Read these off the matrix that follows.
1) The smallest entry in the last column?
2) The largest entry in the first column?
3) The entry directly below 2.68?
4) The entry just right of the centre entry?
5) The entry just left of -1.53?
6) The median of all entries?
7) The entry just left of -3.02?
8) The top-left entry?
[[-1.21, -0.63, -0.75, -3.06, 1.77, -1.87, -3.41, 0.00, -0.01, 1.10, 2.80, 3.60, -3.11, 1.20, 3.43],
 [2.99, -1.30, 1.30, -0.81, 2.83, -1.76, 0.38, -0.40, 1.89, 0.35, 3.78, 6.07, 1.31, 1.30, 3.83],
 [0.09, -1.41, -0.24, -0.56, 0.93, -0.55, -1.41, 1.60, 2.41, 2.27, 2.01, 1.13, -1.53, 2.03, 1.79],
 [-1.48, 1.00, 1.96, 0.43, 0.52, 0.21, 0.31, -0.01, 1.83, -1.00, 1.19, 3.12, 5.63, -1.64, 2.86],
 [4.49, -1.73, 0.07, 0.53, 3.75, -0.65, 2.19, -0.85, 1.88, 0.08, 2.39, 5.76, 2.72, 1.46, 2.43],
 [-1.26, 1.14, -0.93, -0.48, -1.11, 0.56, -0.57, 0.09, 3.31, 1.92, -1.10, 0.08, 1.87, 0.50, -0.20],
 [0.64, -2.50, -2.13, 2.68, 4.36, -0.59, 2.03, 0.13, 6.01, -0.12, -1.78, -4.65, -0.70, -4.12, 0.21],
 [-0.55, 0.98, -0.76, -0.55, 0.30, -0.22, -1.84, -2.15, -1.85, -3.02, -0.56, -0.31, -1.92, -0.15, -0.79],
 [0.54, 1.24, -2.40, -0.92, -2.41, 1.34, -1.33, -0.64, 1.31, -1.40, 0.92, 0.14, 2.52, -2.32, 2.80]]
1) -0.79
2) 4.49
3) -0.55
4) 1.88
5) 1.13
6) 0.14
7) -1.85
8) -1.21

A =
[[4 3 8 3 7]
 [5 3 8 6 6]
 [4 5 1 3 1]
 [5 7 8 4 2]
 [5 4 1 6 2]
 [4 3 2 6 4]
 [3 3 2 2 5]
 [3 4 6 5 2]
 [5 4 0 5 7]
 [4 6 2 4 8]
 [3 3 7 3 7]
 [4 4 7 4 3]]
Indices start at 1.
What is the entry in row 2 and column 1?
A: 5
What is the entry in row 1 and column 3?
A: 8
The entry in row 1 and column 2: 3
The entry at row 3, column 1 is 4
What is the entry just right of the smallest entry?
A: 5
The top-right entry is 7
The minimum is 0
What is the top-left entry?
A: 4
What is the entry at row 3, column 2?
A: 5
The entry in row 2 and column 2: 3
The bottom-right entry -> 3
The bottom-left entry is 4

Read these off the grid that follows.
1) Find the 2nd smallest entry.
2) Find the second largest entry.
3) Find the third smallest entry.
4) Find the entry just left of -90.807.
5) Find the entry just left of -49.361.
6) Find the entry just left of the smallest entry.
[[-132.399 -129.668  -33.202  151.548   37.817  -13.659    5.627  -44.903
   -28.043   17.434   54.265  -87.674  140.988    5.906]
 [   8.065  -60.753   72.129  -83.394   30.128   47.764  -92.769  -15.088
   175.523 -121.608  -36.542  -24.774 -175.559   56.141]
 [  36.043 -155.892  -12.847 -183.044   26.793  -36.106 -137.435  -81.038
   160.844 -199.209  -61.421  -15.864 -155.677  -48.382]
 [  62.513  -13.626   20.911 -186.758   41.489  -21.974  -93.932   16.778
   149.983 -165.242  -83.197    0.284 -180.570  -14.323]
 [-109.749   30.053   36.557  129.382    6.284   37.868   36.148   35.197
   -27.436   57.617   15.889  -73.698   20.014   74.648]
 [ -25.764  117.805   47.782   19.203   22.197   41.135   31.539   98.855
    38.074    2.035  -33.638  -31.528  -56.882   71.858]
 [-168.334  -69.434   40.159  162.851  -86.912   60.056  -10.972  -80.720
   -51.351   63.410   25.711 -106.235  -36.514   85.637]
 [  29.703  145.647   26.277  -95.467   32.884    0.094    2.874  125.281
    51.376  -58.771  -75.752    1.459  -99.914   14.996]
 [  56.511   -3.699   26.060 -128.977   97.799   -8.091  -64.889   44.816
   170.437 -152.866  -55.534    0.435  -92.923   -3.680]
 [ -41.225   -7.758  -49.361   42.637  129.097  -51.126   24.251   76.437
    19.515  -43.204   12.423  -35.825  155.624  -34.568]
 [ -61.439 -292.468  -47.882   -2.373   62.816  -51.259 -109.901 -154.682
    90.168 -134.493   27.372  -74.491   46.127  -52.592]
 [-165.979  -27.952    4.975  169.521  -47.219   20.780   19.354  -27.531
   -90.807   75.418   26.572  -94.765   47.577   56.811]
 [  -7.877 -111.810   53.167 -137.272  -59.754   20.335 -140.124  -97.332
   131.660 -136.472  -78.540  -40.145 -267.784   23.360]]
1) -267.784
2) 170.437
3) -199.209
4) -27.531
5) -7.758
6) -61.439

[[-206   72   81  399    1]
 [ 112  308   29  -57 -353]
 [-342 -178  840 -468 -106]
 [ -59 -157  147  122  259]
 [-446  282   43  617  -63]
 [ 577  404 -576  -39 -233]
 [ 551  213 -542  -90  -53]
 [-326  262 -395  595  198]
 [-412  233 -230  684   50]]
Indices start at 1.
Give the entry just right of 147.
A: 122
The bottom-left entry -> -412
The entry directly below -59: -446
The entry just left of -233 is -39
Give the bottom entry of the column that holds the largest entry.
A: -230
Give the entry in row 3 and column 1.
A: -342
The entry just right of -395 -> 595
The entry just left of the smallest entry -> 404
The entry in row 1 and column 2 is 72
The top entry of the column that holds the largest entry is 81
Give the entry directly below the centre entry.
A: -576
The entry at the centre: 43
The entry in row 1 and column 1 -> -206
Give the entry directly above the largest entry.
A: 29
The entry just right of -468: -106
Give the entry directly above 233.
A: 262
The entry in the top-right corner -> 1
Give the entry directly above -446.
A: -59
Give the entry directly below the largest entry.
A: 147
The entry directly below -57 is -468
The entry just left of the centre entry is 282

a =
array([[ -5, -31, -18, -38,  14, -35],
       [ 10, -34,  19, -31,  28, -44],
       [-14,  28,  -9,  24, -15,  33]])
Rows and columns are numbered from 1.
The entry in the bottom-right corner is 33
Which number is the top entry of the column that holds the largest entry?
Answer: -35
Which number is the entry in the bottom-left corner?
Answer: -14
The entry directly above the largest entry: -44
The entry at row 2, column 2: -34
Which number is the entry at row 1, column 3?
Answer: -18
Which number is the entry just left of -18?
Answer: -31
The entry directly above -15 -> 28
Which number is the top-left entry?
Answer: -5
The entry just left of the largest entry: -15

Questions about the row below.
1) Which number is the first entry?
2) Which number is the 2nd entry from the right?
3) Which number is the third entry from the right?
9776,9437,3031,3288,1340,5419
1) 9776
2) 1340
3) 3288

W =
[[-0.48 -2.25  4.48  4.55 -1.35  2.44  1.45  0.48 -0.46 -1.83  2.89 -4.63
  -3.47  1.26  2.39  1.72]
 [-0.45  1.21 -1.74 -1.71  0.78 -0.22 -0.65  0.80 -0.64  0.49 -0.36  1.05
   0.88 -0.07 -0.58 -0.32]
 [-0.60 -1.29  3.02  2.99 -0.65  1.95  1.03  0.58 -0.42 -1.24  2.13 -3.35
  -2.66  1.06  1.78  1.33]
 [ 3.06  2.70  0.90  0.60 -1.78 -2.32 -4.04 -4.35  3.97  2.77 -1.71 -0.39
  -0.28 -4.96 -0.70 -1.58]
 [ 2.11  3.87  1.34  1.67 -0.26 -3.84 -4.50 -3.35  2.92  4.04 -2.99 -1.02
  -0.68 -4.33 -1.81 -3.50]]
Read off the entry just left of 0.90.
Answer: 2.70
Read off the smallest entry.
Answer: -4.96
Read off the third smallest entry.
Answer: -4.50
The 1st entry in reading order: -0.48
Read off the 3rd largest entry.
Answer: 4.04
Read off the entry just right of -4.04.
Answer: -4.35
The entry just left of the largest entry: 4.48
Read off the entry just right of -4.50.
Answer: -3.35
Read off the entry just right of -0.42.
Answer: -1.24
Read off the entry just left of the smallest entry.
Answer: -0.28
Read off the entry just left of 1.78.
Answer: 1.06
The entry just right of 3.97 is 2.77
Read off the entry just left of -0.68.
Answer: -1.02
The entry just right of -4.63 is -3.47
Read off the entry just right of the largest entry.
Answer: -1.35
Read off the entry just left of 1.45.
Answer: 2.44
The second smallest entry is -4.63
